In the data rows, 500 means zero.
Some points, one per row:
533 512 594 650 509 658 571 514 676 667 317 399 568 621 257 568 456 544 753 890 579 335 474 503 514 392 399 419 583 693 481 568 262 397 505 336 647 354 360 300 301 471 456 320 468 725 213 324
438 514 610 525 592 380 723 551 474 461 337 500 473 421 517 689 728 465 518 590 580 375 605 485 378 545 377 524 396 554 535 490 505 339 587 661 465 484 563 684 484 495 473 331 464 505 521 902
662 519 542 428 496 581 397 629 613 672 359 552 428 331 531 556 450 428 455 550 482 413 740 402 426 468 540 319 458 458 515 612 231 253 561 399 841 820 565 507 334 512 522 460 520 449 602 387
472 449 397 498 358 599 425 434 680 602 649 463 472 517 446 399 342 639 531 558 344 461 581 440 536 598 638 565 650 400 483 731 565 655 493 406 374 559 503 468 519 512 513 491 545 453 511 402
467 554 566 410 230 564 484 404 631 447 556 407 525 488 459 560 361 709 458 407 267 481 632 477 485 493 596 583 577 346 470 604 521 511 588 306 454 653 423 513 464 349 509 572 532 400 511 275
265 471 486 495 551 349 739 782 310 426 512 545 545 492 668 518 544 140 445 491 567 755 295 586 455 549 383 653 223 537 563 346 618 250 627 658 577 325 427 704 401 494 569 419 483 483 620 999
714 474 382 499 460 574 252 559 707 684 453 504 402 657 475 496 418 643 618 699 487 505 675 305 460 295 439 336 584 663 429 357 533 592 353 248 788 701 506 498 404 351 568 475 513 471 585 135
467 350 449 654 606 508 672 491 111 417 535 577 665 513 641 474 565 522 454 516 641 663 507 484 497 544 451 560 410 432 524 474 639 284 428 684 458 594 596 681 383 443 588 728 410 522 675 774
640 593 707 661 360 726 436 619 708 705 509 346 512 700 355 488 565 469 526 635 431 526 524 350 477 494 376 367 490 704 579 478 499 605 526 311 411 444 424 426 388 444 346 323 529 433 410 308
654 489 548 506 455 729 386 516 648 660 340 323 630 602 392 472 410 456 543 490 440 509 643 493 540 465 514 381 634 691 431 501 183 485 563 327 552 402 342 383 585 432 658 469 507 436 385 402
583 545 459 568 605 464 651 528 361 429 382 627 476 430 432 745 631 431 404 581 414 793 493 535 545 673 329 637 432 519 496 491 557 554 567 564 417 512 502 740 478 565 406 450 644 424 640 709
537 465 535 694 405 753 574 434 574 874 372 425 408 562 198 413 599 469 538 521 495 519 433 552 545 482 491 490 514 595 415 533 395 443 516 312 500 346 449 335 620 419 408 372 447 452 161 222
594 354 360 547 665 319 504 632 270 284 379 558 433 349 580 478 533 371 368 416 603 596 395 742 542 665 595 564 257 344 728 380 568 549 484 783 239 682 475 441 620 768 474 476 524 402 534 910
540 294 459 691 431 606 489 614 389 405 491 712 344 390 554 571 431 494 529 443 573 490 408 718 558 563 595 297 443 527 496 371 667 405 474 720 163 585 497 446 539 748 468 456 513 516 511 526
420 388 530 383 439 443 614 728 261 443 513 457 563 301 533 507 518 492 337 362 408 589 347 586 670 739 405 509 295 272 658 470 447 470 559 669 246 496 478 597 546 765 558 432 758 506 497 743
453 846 401 412 420 349 458 468 531 310 387 446 386 118 347 524 393 562 536 230 370 424 889 459 450 334 292 387 618 472 624 576 128 478 481 482 777 589 485 275 627 570 679 385 420 555 507 519
561 530 522 420 431 580 374 193 679 535 701 354 620 499 518 421 367 675 352 422 377 364 499 454 526 571 708 576 642 643 551 685 464 665 474 455 483 551 507 350 486 340 664 535 483 524 414 321
383 348 359 289 543 519 288 313 686 484 790 433 459 496 644 317 360 406 377 325 460 458 623 390 472 518 608 611 439 418 331 691 458 533 353 529 451 509 672 608 528 392 433 565 290 500 610 402
592 482 457 412 491 588 501 336 569 481 680 534 792 651 432 513 504 599 376 504 448 377 539 439 520 529 543 576 684 439 494 654 514 642 523 518 466 282 524 543 514 370 578 572 468 506 389 529
16 more points follow, each with its number after it:
397 405 571 489 198 575 482 369 591 558 761 463 548 691 556 172 283 563 346 541 548 417 548 514 535 449 470 532 577 507 584 518 355 462 388 458 494 384 722 523 370 199 493 563 393 750 593 295 0
321 376 357 484 440 588 527 378 526 522 509 513 525 615 674 489 372 363 276 534 451 523 469 376 452 487 558 586 400 515 576 414 475 486 413 572 594 693 433 636 382 313 591 632 642 398 535 493 1
384 508 474 486 351 485 469 451 273 355 608 543 407 418 646 369 733 430 494 397 523 435 327 568 637 517 259 321 378 354 478 291 610 339 439 639 273 313 452 325 544 760 653 467 382 485 553 633 2
293 473 556 639 669 362 480 673 536 421 552 581 441 410 509 459 681 548 532 248 593 559 314 540 453 584 460 590 135 464 549 505 788 573 543 555 448 386 487 604 412 553 410 393 253 603 708 692 3
609 487 462 463 448 566 307 443 703 658 943 445 707 834 715 442 193 504 428 618 517 321 582 384 338 369 676 489 461 281 417 641 672 642 393 381 353 474 532 536 443 215 304 645 376 477 609 404 4
424 441 331 672 697 242 675 668 312 418 469 605 581 473 338 514 684 410 649 687 637 461 342 557 433 696 446 568 501 442 545 514 741 583 592 673 489 514 542 678 369 653 418 605 369 394 705 782 5
430 642 572 284 416 457 545 398 609 503 710 450 474 648 527 324 337 497 622 502 601 519 455 472 564 484 454 652 576 500 546 564 646 546 345 407 504 440 456 658 531 360 465 569 367 566 698 340 6
568 558 531 502 436 727 388 449 644 558 391 334 373 486 435 435 492 656 515 662 533 463 622 535 501 319 433 303 562 526 403 590 432 540 667 467 803 449 518 410 555 377 502 356 426 486 511 165 7
395 536 569 372 314 511 473 357 569 502 562 441 647 686 620 346 376 542 451 379 397 464 567 454 748 452 585 656 805 506 672 495 390 582 465 591 394 461 472 487 543 359 494 626 528 703 514 241 8
604 383 491 582 460 598 508 375 782 587 519 412 558 565 564 364 359 622 365 515 271 393 489 412 479 527 743 613 714 446 511 799 451 723 514 416 371 410 629 396 453 250 434 669 593 514 473 210 9
277 290 723 664 433 532 461 632 336 453 548 507 558 463 584 390 612 545 573 468 563 458 306 590 657 481 334 491 346 548 535 299 588 365 493 714 331 573 326 501 518 699 311 203 532 499 543 696 10
599 462 414 484 395 490 467 507 539 413 588 449 404 502 392 450 380 747 458 571 424 422 609 369 482 476 525 535 881 532 367 872 475 564 560 313 715 591 422 403 575 489 362 559 543 427 466 448 11
616 509 393 526 566 464 489 429 672 584 671 385 427 570 509 296 317 551 449 608 411 419 536 425 487 489 617 657 626 518 461 729 457 471 513 503 414 546 497 367 554 345 556 705 608 639 464 436 12
412 309 687 346 333 622 595 635 333 256 525 397 428 511 442 406 567 586 566 481 497 466 399 584 722 654 291 581 384 371 436 549 592 438 541 533 290 426 486 463 572 690 548 478 667 445 465 891 13
484 555 530 199 524 440 540 332 641 576 563 434 512 441 347 393 395 498 511 430 306 600 504 421 533 570 586 700 650 392 559 532 574 703 508 609 396 569 603 434 532 393 431 580 439 613 472 290 14
226 539 527 602 572 397 690 528 273 487 256 663 381 350 634 412 664 406 629 332 576 611 417 772 504 558 350 589 302 517 530 367 628 425 509 570 459 458 560 568 413 684 563 407 433 673 461 740 15
Which three of these numbered points are nearest to each point below, looking only along the 6 directions in which the first points spread most? Their numbers follow each, nearest first.
504 694 478 623 502 431 305 219 706 610 602 517 471 626 468 352 441 663 557 538 435 348 625 542 450 396 647 567 726 533 565 708 622 527 468 498 495 597 680 435 577 300 534 564 593 521 457 310 > 12 11 0
524 668 531 393 317 498 339 356 701 536 884 424 509 631 353 383 310 552 415 499 440 491 397 501 604 563 907 538 679 531 662 703 602 771 593 398 431 562 441 517 453 476 156 615 454 464 575 318 > 9 14 8
484 476 317 294 614 486 482 368 507 336 585 519 425 464 556 451 274 575 446 525 466 478 567 504 554 464 478 526 676 492 584 674 319 408 559 520 475 471 479 553 761 425 634 541 361 697 353 391 > 12 8 14
782 614 490 531 443 701 355 611 632 914 220 569 460 603 416 709 418 508 644 665 606 387 627 445 393 242 585 379 597 817 417 478 353 426 531 361 879 707 389 434 577 476 455 386 563 566 267 220 > 7 11 12
500 458 505 617 529 826 442 492 493 612 346 460 367 644 325 619 455 560 535 660 585 239 723 476 362 279 363 346 552 787 286 501 332 335 310 334 810 628 429 609 476 187 509 500 487 333 521 199 > 7 11 0
239 434 597 609 608 291 641 528 298 289 419 544 459 263 499 544 487 477 492 421 467 765 393 731 659 587 454 482 320 581 520 416 621 352 638 689 387 476 655 454 558 851 569 464 430 457 560 621 > 2 15 10
225 394 645 498 450 544 705 630 224 238 475 576 519 415 564 584 541 694 445 344 397 404 371 715 667 521 448 546 525 338 561 385 621 479 652 572 217 397 553 369 550 587 481 564 526 529 411 761 > 13 2 10
498 605 493 523 433 665 348 600 732 803 259 534 703 594 439 642 541 428 432 622 442 304 569 466 467 191 430 320 551 639 477 357 397 406 495 343 817 600 313 431 553 441 541 433 460 424 426 251 > 7 11 12
295 359 479 629 521 480 509 735 305 350 566 592 567 355 463 538 477 471 590 473 690 679 508 500 426 557 531 552 224 428 558 349 724 352 428 618 489 698 385 627 395 597 478 498 458 334 603 859 > 5 3 15
